The same turns and mirrors carry the whole set onto itself, and each row onto the other rows of its family. Which rows share a family with each named row? Give them in list order.
These 28 rows form 7 families of 4 rows each.
pama: 1.20	-1.24	-2.50	0.02	1.14	-0.17	2.06	1.05	-1.81	0.36	-0.08	-1.19	-0.07	-1.71	-0.75	-0.55
lep: 0.45	-2.82	-2.13	0.16	1.18	-1.76	2.00	1.78	-1.61	-0.53	-0.42	1.05	0.84	0.07	-0.25	-1.42
Lur: -2.17	-1.08	-2.99	-0.43	-2.14	1.33	0.38	0.14	0.11	-2.46	0.03	1.15	2.19	0.74	2.22	-0.97
luz: -2.21	-1.71	-2.48	-1.33	0.68	1.95	-0.29	1.40	-1.69	-1.36	-0.76	1.20	3.61	2.50	0.19	0.74
Pel: 1.22	-1.91	-2.05	-0.83	0.62	1.49	-2.49	-3.53	-2.73	-1.69	1.97	-0.01	0.64	1.86	0.78	-1.43
koma: -1.25	-2.10	-0.30	-0.27	2.37	2.33	-0.71	0.92	-1.26	0.39	3.51	-0.34	0.97	0.73	1.10	2.69
vuku: -1.32	0.02	-1.26	-1.25	1.46	2.04	-0.16	0.41	-1.13	0.67	3.72	-1.18	-0.14	-1.23	0.59	1.79
dosu: 0.14	-0.64	-2.11	-1.90	1.52	2.57	-0.38	-0.41	0.55	0.35	4.15	-0.44	0.88	0.39	1.77	1.31
loveb: -2.76	-2.14	-2.65	-1.11	-0.25	-0.43	-0.88	2.57	-1.27	-2.07	-0.01	1.95	2.64	1.53	0.24	0.35
kivog: -2.45	-0.74	-1.60	-0.53	-1.26	0.54	-2.39	0.24	-1.64	-3.75	-0.38	2.20	1.70	1.42	1.00	0.90
basum: 1.18	0.12	-3.32	0.38	-0.68	0.43	-1.97	-3.42	-1.70	-0.40	1.00	1.39	-0.69	0.56	2.01	-0.84
Kek: 0.65	-1.78	-3.12	-0.77	0.12	0.54	-3.02	-2.40	-3.99	-1.38	2.21	0.84	0.90	-0.17	-1.21	-0.96
Tuta: 1.49	-2.47	-1.94	-0.72	1.18	-1.52	1.81	1.72	-1.92	0.73	-0.83	0.97	1.08	0.31	0.13	0.19
Tem: 1.09	-1.13	-1.41	-0.15	0.96	-1.20	1.83	1.71	-2.67	0.21	0.23	0.53	-0.33	-1.83	-0.13	-0.74
talim: 0.24	-2.36	-1.85	0.61	1.63	-1.72	0.27	1.61	-3.09	-1.05	0.13	-0.32	-0.71	-0.54	-1.28	1.24
moze: -2.60	-1.55	-0.30	-1.40	0.14	0.29	-1.17	0.33	-0.48	-0.89	-1.00	1.83	2.60	2.63	1.93	0.69
ril: -0.24	-0.39	-0.80	-2.21	0.67	3.24	0.15	-1.50	-0.11	0.12	3.71	0.28	-0.23	0.59	1.53	1.08
Pim: 1.50	-0.34	-0.61	-0.91	1.20	-1.74	1.02	0.50	-1.04	0.68	-1.31	1.15	-1.11	0.71	0.29	0.05
kife: 0.47	-1.68	-1.58	-0.25	0.67	1.10	-2.02	-4.07	-2.87	0.27	2.48	-0.02	0.56	1.95	1.14	-0.84
boson: 0.05	-1.36	-1.64	-1.88	0.61	3.41	0.50	0.57	-0.75	-0.48	4.36	0.05	1.81	-0.80	-0.05	-0.41
zovum: -2.25	-2.39	-1.95	-0.61	-0.94	0.35	-0.11	0.93	-0.69	-3.14	-0.51	2.08	2.68	2.03	0.20	1.24
Simu: -0.23	-1.47	-2.09	0.03	1.19	-0.77	1.68	-0.63	-2.65	-0.97	-0.01	0.34	-1.46	-2.46	-0.95	0.19
telel: 0.31	-0.05	-2.12	1.61	-0.15	-1.20	-3.54	-1.51	-2.40	0.20	1.57	1.08	-0.59	1.61	0.83	-0.54
Gopu: 0.15	0.03	-1.68	-1.61	0.93	2.54	0.03	1.23	0.03	1.02	2.79	-0.37	-0.13	-1.36	0.54	1.91
tukid: -2.78	-0.91	-1.69	0.48	-1.68	0.37	-1.45	0.57	-0.38	-2.73	-0.30	3.05	1.36	1.04	0.96	0.10
numag: 0.48	-1.50	-1.05	1.09	0.22	-0.28	-3.61	-2.87	-2.91	-1.42	0.92	1.69	0.77	1.55	1.67	-0.31
Bima: 0.80	-2.05	-0.22	-2.76	-0.03	2.45	-0.25	-0.12	0.56	-0.69	3.65	0.31	1.17	0.32	2.30	0.32
raf: -0.25	-1.05	-1.57	0.43	0.04	0.64	-3.75	-3.14	-3.18	-0.41	0.53	0.72	-0.27	1.37	0.70	-1.20

Which other rows belong to the same family as ril? pama, loveb, numag
Which other rows belong to the same family as telel? luz, Simu, Bima
Which other rows belong to the same family as kife? lep, kivog, Gopu
Which other rows belong to the same family as talim? basum, moze, boson
Which other rows belong to the same family as dosu? Tem, zovum, raf

